Where one turn sends some rows of the set: a few examples, then the rows asked
Q394: .10 .13 .00 -.23 -.24 -.08 -.06 .21 -.17 .09 .03 -.04 -.08 .08 .04 .04
 -.11
Q132: .04 -.12 .02 -.09 .05 -.05 -.08 .07 -.17 -.17 .10 -.03 -.01 -.12 .09 .15
 .20
Q788: -.04 .10 .11 -.33 .06 -.10 .03 .05 -.30 -.25 .23 .15 .05 .09 .07 .03
 -.05
Q914: -.05 .15 .13 -.23 .02 -.08 .02 .12 -.40 -.20 .30 .08 .04 -.06 .30 .05
 .03
Q366: .10 .10 .10 -.02 -.16 -.21 .02 .08 -.15 -.18 .15 .08 -.07 .14 .13 .07
 .00
Q550: .01 .03 -.03 -.20 -.12 -.14 -.31 .03 -.26 -.02 .27 .01 .10 -.12 -.02
 -.10 .06
Q681: .04 .12 -.01 -.19 -.05 -.19 -.06 .10 -.28 .30 .17 .02 -.05 -.13 .04 .03
 .04
Q954: .06 .21 -.03 .03 -.20 -.03 -.05 .21 -.20 .09 .04 .04 .05 -.07 -.08 .05
 -.07
Q133: -.01 .12 .23 -.32 .02 .00 .09 .05 -.30 -.24 .15 .16 .04 .01 -.01 .07
 -.03
Q515: .01 .12 .04 .15 -.03 -.08 -.19 .19 -.17 -.04 .14 .00 -.03 -.14 .10 .05
 .00
Q382: .08 .07 .03 -.29 -.10 -.12 .17 .12 -.23 -.24 .15 .04 .03 .13 .03 .07 .00
Q102: -.21 .09 .00 -.27 .06 -.07 .00 .05 -.19 -.17 .26 .07 .12 -.10 .05 .16
 .14
Q292: -.11 .19 -.05 -.26 -.10 .08 -.14 .13 -.25 -.01 .16 -.03 .07 -.28 -.04
 -.03 .14
Q101: -.05 .08 .04 -.32 -.02 -.12 -.05 -.04 -.18 -.28 .19 .03 -.05 -.13 .18
 .00 .17
Q638: .13 .03 .00 -.20 -.17 -.17 -.03 .19 -.36 -.02 .05 .03 -.04 .12 .04 .15
 -.11
Q656: .10 .16 .02 -.25 -.16 -.16 -.06 .20 -.40 -.08 .11 -.01 -.15 .04 .06 .14
 -.17
Q379: -.13 .14 .15 -.21 .10 -.02 -.03 .08 -.20 .04 .15 -.04 .20 -.17 .16 .16
 .12
Q476: .01 .10 .10 -.03 -.15 .11 .20 .13 -.17 -.12 .18 .07 -.12 -.03 .10 .04
 .03
Q303: -.17 .14 -.02 -.22 -.07 -.05 -.20 .10 -.12 .20 .14 .06 -.01 -.16 .00 .07
 .05
Q437: .16 .06 .14 -.10 -.17 -.17 -.12 -.05 -.15 -.11 .19 .01 -.14 -.10 .08
 -.12 -.01
Q469: .00 .26 -.07 -.15 -.26 -.01 -.06 .11 -.21 -.07 .18 .05 .05 -.16 .13 -.04
 -.23
Q928: .08 .13 .01 -.22 -.23 .04 -.03 .01 -.32 -.28 .17 -.07 .05 -.20 .18 .01
 .05
Q838: -.09 .11 .10 -.23 .15 .01 -.02 .10 -.28 .03 .15 .03 -.07 -.34 .05 .02
 .01
Q349: .10 .10 .17 -.08 -.11 -.02 -.15 .14 -.35 .16 .13 -.14 -.01 -.12 -.04 .13
 -.04
Q858: .24 .08 .11 -.16 -.12 -.18 .01 .01 -.36 -.04 .09 .15 .08 .01 .09 .08
 -.14
Q314: .00 .13 -.04 -.01 -.05 .11 .02 .11 -.32 -.09 .18 .16 .09 -.23 .00 -.06
 .14
Q148: -.18 .18 .10 -.31 .10 .02 -.03 .08 -.15 .00 .24 -.02 .08 -.22 .12 .12
 .03
Q3: .02 .08 .04 -.20 -.13 -.05 -.03 .15 -.22 .31 .12 -.03 -.04 -.15 -.02 .11
 .03

Q838 -> Q349
Q681 -> Q656
Where do these go?
Q314 -> Q515
Q366 -> Q101
Q382 -> Q102
Q788 -> Q148
Q469 -> Q476

